One vector is turned by the same rotation once a step. Each row is the vector after some number of steps, and that number follows the row.
The counts run from 0 to 202.
[144 131 123 192 142 118 141 129 132 127 156 149 128 101 142 147 150 154
 156 122  69  83 120  86 106 133 147 116 123 128 139 162 143 103 103 116
 135 138 163 159 137 124 113 129 110 146 126 100 126 155 178  90 130 129
 146 120 133  77 113  72 155 157 154 161 149 124]	19
[117 100 115 151 166 148  97 126 150  55 166 121 138  79 154 124 150 137
 141 137 107  80 102 139 143 159 150 109 118 145 125 164 138 118 133 135
 159 135 150 141 134 118 135 121 137 125  95 138 154 136 124  73 144 121
 124 122 146 110 105 106 178  87 138 145 141 138]	24
[142  97 169 150 135  65 139 108 155  60 144 134 145 111 129 131 148 166
 118 139 119  84 106 115 135 157 116 150 155 152 123 131  51 127 146 149
 111 151 143 151 128 129 130 182 128 145 131 128 139 129 129 182 113 130
 121 168 140 117 102 123 139 102 128  97 100 110]	83
[117 166  65 106 137 168 102 120 119 129 141 131 149 120 125 119  98 112
 130 116 148 128 111 160 173 136 125 113  89 144 116 147 168 119 112  88
 178 119 122 100 151 152 134 113 151 177 116 137  84  79 100 115 122 143
  84 135 129 134 104 148 136 146  83 127 145 130]	30
[131 160 104 123 132 173 122 140  83 104 131 112 140  81 161  97 139 164
 122 143 111 155  74 164 178  89 122 116 125 151 119 161 130 129 110 140
 123 126 127 139 154 124 140 120 144 119 100 137 126  94 108  91 149 126
 111  99 145 137 102 166  93  90 162 153 168 153]	27
[130 133 144  95 105 170 106 149  79 100 145 120 118 133 117 106 140 157
 120 149 131 100 142 122 123  54 106  99 117 139 140 132 138 135 115 123
 163  96 147 130 139  96 161 161 143 118 133 148 117  69 119  61 132 107
 109 149 110 106 117 139 100  93 156 143 138 121]	127
[131 151 142 143 164 130 120 158  91 127 145 106  89 108 145 152 143 144
 168 119 101 123 114 141 120 174 118 163  87 135  92 140 125 107 126 127
 156 130  92 156 106 110 119  99 108 139  91 104 130 153 146  82 187  77
 164  76 149 140 142  96 147 131 137 166 119 130]	60
[121 136  90 118 120 162  95 134 135 179 112 156 115 123 122 119 102  73
 119 139 134 125 165 150 125 133  84  91 108 101 151  93 217 132 107  97
 150 137 126 136 119  92 152 108 131 174 125 129 117 138 120 110 135 145
 140 114 127 155 123 130 168 158  78 145 129 137]	34
[130 103 197  89 156 109  91  96 150 133 117 156 154 164 157 107 126  81
 160 148 103 135 110 104 157 138 127 142 141 145 147 117 148 135 117  79
 107 124 167 119  87 150 118 142 114 153 126 125  87 146  93 113 141  88
 143 116 140 135 123  86 162 119 146 114 147 145]	40
[150 151 146 152 120 136 109 125  99  83 105 133 118 140 138 142 126 185
 126 121  70  94 115 145  96  98 111 133  87 151 139 150 142 142  89 118
 121 116 153 109 124 116 173 167 121 152 126 105 100 129 122  87 159 111
 138 106 117 111 105  97 144 102 163 151 134  90]	123
[138 118 138 137 130 128 165 119 106  89 139 165 160 162 128 161 138 114
 106 159 152 117 115 137 116 148  72  83 144 133  83 122 143 122 103 164
 143 105 133 141 125 119 137 188 133 155 133 153 118 102 198 124  99 137
 110 146  84 146 143  82 151 153 125 159 146  83]	50
[ 99 130 116 104 125 157 150  92 161 165 169  89 129 148 118 106  97 111
 140 142 167 134 134  97 164 139 126 104 125 119 109 125 147 112 150  95
 156 147 141 170 142 118 107 121 158 175 124 168 152  75 148 148 108 169
 131 137 141 152 118 148 141 181 100 111 133 167]	172
[164  91 166 137 146  95 157 158 146 161 137 166 105 106 141  94 137 153
 134 110 127 135 150  92 105 158 131 128 128 133 175 110 152 127 140 107
 113 123 177 168  97 105 130 129 126 114  94 111 120 161 188 147 142  78
 164 176 110 115 122 161 147 129 156 107 165 156]	157
[120 172 121 133 106 120 142 158  76 119 177 100 115 118 150 128 119 188
 124  94 177 138 125 155 121  96 131 143 112 130 132 132 118 115 146 105
 161 105 110 114 164 148 164 132 108 130 137 121 126 131 140 173 127 146
  92 179 128 142  98 158  89 138 125 135 103 127]	89
[124 125  99 121 142 150 147 118 127  90 174 121 115 158 141 129 174 180
 137 110  76 116 104 157 149 189 155 128  94 118  97 170 162 108 195 139
 122 116 132 142 153 143 127 120 146 132 126 138 129 128 152 123 124 133
  86 127  94 119  83 128 146 146 111 148 142 120]	166
[139 146  77 129 159 135 118 152 115 192 169 126 168 120 114 108 130 100
 142 137 129 127 148 113 138 133 137 128 128 124 141 156 172 106 176 118
 153 170 127 114 138 153 137 113 136 131 147 117 138 133 126  75 126 124
 104  94 131 125 113  76 157 195  86 172 144 151]	134
[137 118 139 103 140 164 119 147 104  77 153 102 142 138 120  90 158 156
 113 171 127 105 125 135 106  80 112  84 128 141 125 157 154 141 138 148
 133 125 140 122 139  87 160 174 121 125 149 151 130  75 110  66 123 100
 113 139  87 117 135  98 144 104 139 160 169 105]	128
[125  97 117 120 157 101 124 140 143 183 122 146 123 163 117 163 141  64
 138 128 133 141 149 154 112 127 127 182 161  74 128  92 153 127 132 133
 132 138 114 161 123  88 135 127 115 144 159  98 147 139 106 170 120 126
  98 126 125 153 133 136  99 162  91 148  83 160]	75
[144 133  57 132 148 144 110 163 118 163 123 177 120 107 119  99 128  77
 107 147 139 147 138 164 145 126  99 117 129 111 136  99 197 128 136 159
 136 140 143 157 129  57 146 108 134 166 124 102 144 137 105 121 122 120
 113 118 120 144 151 170 151 156  99 161 137 119]	33
[116 109 175 105 125 117  57 129 132 154 107 185 144 155 127 108 115  75
 157 124 130 110 136 119 136 128 115 133 152 117 169  92 150 148  99  83
 132 147 159 138  87 119 138 126 132 139 124 118 109 153 111  95 148 101
 139 113 156 151 118  86 122 130 133 117 115 148]	39
[129  91 118 140 162  70 111 167 125 153 110 147 135 107 150 170  86  92
 141 142 148 109 141 143  81 109 135 161 169 128 182 119 118 118  52 101
 146 127 141 146 131 142 176 149 116 115 149  91 130 129 108 118 138 136
 126 138 169 127 126 111 116 123 121 135  96 158]	117
[144 103 142 118 127  93  79 151 122 177 123 195 145 116 114  92 128  71
 134 144 135 106 165 124 152 133  98 133 173 103 170  78 155 129 113 101
 126 163 152 166  90 101 135 122 145 119 121 107 137 164 134 118 143 109
 140 110 139 146 127 128 118 128 109 111 114 153]	38
[134 126 144 144 156 113 151 115 104  46 173  83 152 121 140 149 146 167
 127 160 138 133  92 175 102 148 118 124 143 151 112 165 114 123 150 149
 127 129  97  98 144 143 154 164  83 139 135 132 125 127 124 157 114 139
 105 152 117 135 108 104 150 104 136 148 119  99]	87
[114 130 143  96 105  99  94 155 117 123 111 163 135 169 178 110 126 131
 117  81  97 125 110 171 167 144 122 173 153 116 146  96 130 126 128 114
 107  98 160 148 113 136 175 123 134 103 111 121 132 175 132 137 127  92
 132 111 134 167  95 117  94 115 141 114  91 128]	43
[157 103 179 105 124  97 126 145 121 135 137 144 122 143 136 142 113 154
 183 159 116 126 152 124  74 172 102 123 137 119 145 108 120 134  90  88
 124 104 149 128  94 110 157 164 142  89 128 105 137 107 147  74 179 107
 150 130 138 128 106 108 135 116 163 119 134 160]	159
[135 125 109 136 126 117 145 147 110  97 157 146 179 142 124  93 129 168
 114 108 130 143 122 110 126 117 161  89 147 128 175 140 141 111 146  91
  97 165 157 121 139 149 144 124 103 122 122 155 115 137 151 152  68 122
 106 175  78 142 126 138  85 123 132 116 126 131]	10
[125 149 134 123 122 140 161 139 150 170 172  84  77 128 117 105 101 146
 150 123 168 160 167 100 108  85 130 115  80 151 136 126 141 108 144  97
 178 121 141 131 160 115 112  97 117 166 142 122 154 129 144 159 115 120
 149 151 111 104 145 172 159 140 126 134 145 114]	94
[162 102 135 138 149  97 157 110 123 168 109 150 137 146 122 150  90 128
 137 136 145 143 129 103  86 176  84  98 109 136 126 101 155 123  86  97
 141 108 140 122  99 128 142 173 111 171 120 109  98  95 161 109 155  94
 145 140 113 147 153 100 164 157 127 116 150 120]	155
[133 118 153 162 109 135  77 154 125 129  88 183 121 144 133 151 117 127
 154  79  91 126 139 146 123  99 144 148  80 115 167  88 155 158 112 109
 133 156 143 103 143  95 140  88 125 135 133 101 125 164  90 132 159 129
 120  93 148  98 110 116 114  90 140 114  92 110]	2
[153 110 160 141 117 116  79 105 148  92  92 181 146 162 105 147 107 117
 163 112  84 147 123 141  97 117 122 135  90 133 173 118 147 172 111 105
 146 150 159  89 137 112 122 128 138 134 137 116 122 129  61 129 143 130
 101  97 130  94 124 111 145 100 139 111 121  86]	3
[113 114 136 135 154 155 143 145 137 146 154 110 124 106 135 107 152  98
 133 195 154 169  91 113 142 117 108 129 163 114 112 113 145 139 121 165
 115 159 113 184 123  62 107 127 115 139 129 128 168 119 137 139 129 149
 148 101 162 141 143 136 139 139 154 135 163 169]	174
[107 112 131  79 152 158 119 117 131 121 134 114 144 150 118 127 115  89
 141 158 144 154 151 186 106 165 131 122 146  86 131 125 173 130 144  89
 113 161  81 117 111 144 139 111 137 142 141 164 125 110 117 145 123 158
  91 132 120 174 116 122 118 145  79 132 114 167]	71
[137 126 170 119 132 176  79 132 109  87 146 134  94 127  91 129 182 125
 148 117  85 107 127 146 137 149 118 129  99 105  97 132 136 153 153 139
 144 157 103 158 122  56  95  94 153 135  94 159 130 113 129 105 145 109
  99 108 118 125 149 132 123  93 110 140 116 121]	65
[132 110 124  76 118 110 126 136 106 120 160 119 118 156 158 139 146 169
 168 106  95 120 125 149 155 159 135 156 126 120 110 120 109 121 151 119
 157  80 150 146 135 133 145 141 165  55 129 109 151  85 117  96 163  99
 122 128 123 137 100 170 108 106 135 121 118 157]	163
[139 150 113 154 128 108 161 138  94  84 186  95 146 100 131 122 125 190
 103 121 163 121 118 160 119 156 134 133 131 139 121 159 111  99 168 138
 149 143 111  95 160 162 163 150  97 139 128 138 129 144 147 184 116 150
 103 174 109 155  90 140 120 130 109 142 102 113]	88
[127 133 156 116  85 149 127 107 178 120  94 166 150 110 131  90 105 117
 135 113  94 160 107 108 172 125 120 137 127 163 136 120 136 133 118 132
 101 143 172 155 125 144  90 144 188 101 133 151 154 125 128 127 136 143
 150  78 162 106 107 120 162 105 152 110 161 123]	141
[142 139 139 130 123 140 180 157 144 164 143  91  76 128 108  99 102 139
 157 168 160 177 161 117  86  94  95 120 113 148 137 108 131 131 141 137
 169 115 132 133 148  82  99 122 124 116 164 121 186 125 127 142 143 119
 158 125 108 108 145 175 158 132 155 146 152 120]	95
[119 127 159 146 105  95 151 127 168 137 161 130  83 147 141 115 137 144
 164  92  92  96 150 101 126 128 152 139 119 126 119 126  99 104 136 121
 162  82 179 168 153 120  88 104 136 113 121 105 186 167 161 152 131 112
 153 137 112  79 134 165 141 117 154 127 107 114]	199
[132 143 144 160 127  81 155 119 141 145 175 120 109 167 128 125 149 156
 168 103  90  95 141  74 126 146 139 149 107 128 122 145  96 101 154 105
 149 115 163 151 144 139  88 114  98 152 112 102 146 175 158 144 121 105
 148 137 106  94 157 118 139 161 125 123  99 115]	198
[141 136  91 143 108 112 187 148 128 166 128 129 120 146 155 145  98 130
 156 135 108 140 135 113  88 105 108 134 141 112 130 112 141 102  66 115
 146  74 171 165 151 124 130 133 116 115 161  78 187 128 151 109 125 143
 139  97 119 125 126 118 117 163 161 154 145 136]	17
[103 162  94  99 102 162 123 112 120  87 143  94 141 100 160  96 100 179
 122 125 126 125  86 153 171 134 132 107 114 173 130 154 122 107  97  98
 146 112 139 131 144 172 134 112 161 114 104 144 149  94 111  90 136 144
 125 119 151 142  81 162 121  76 140 114 160 152]	26
[136 149 124 115 104 108 124 153  91 112  98 126  94 137 161 151 110 168
 132  96 105  89 130 170  98 112 107 146 109 132 147 119 131 128  65 124
 166  66 154 120 139 116 185 153 130 132 138  98 134 133 101 104 149 119
 133 124 131 119  97 126 123  87 154 137 104 111]	122
[150 101 132 145 150 119 127 176 114 168 125 215 118 124 135 157 113  95
 119  88 163 151 133 130 112 117 122 140 114 110 131  90 176 127 107 115
 136 105 135 153 127  75 142 128 119 126 121  98  93 137 175 155 116 109
 107 173 116 121 145 164 115 157 137 139 140 129]	153
[158 140 131 143 127 119 130 115 117  78 136 141 134  94 119 114 162 190
 117 113  75  95 112 140  89 124 131 119  93 168 143 173 143 134 133 124
 130 121 162  97 130 132 140 179 125 147 129 110 100 138 138 106 130 116
 117 131  98  63 100 115 173 107 133 141 147  74]	124
[104 166 113  98  78 174 148 120 105 147 150  98 121 164 115 129 130 169
 141 126 102 143 135 142 158 113 109 130 107  95  94 126 144 133 131 115
 141 102 128 162 151 112 126 134 178 120 124 155 154  77 158 131 123 163
  98 118 111 130  99 165  94 145 134 124 137 155]	168
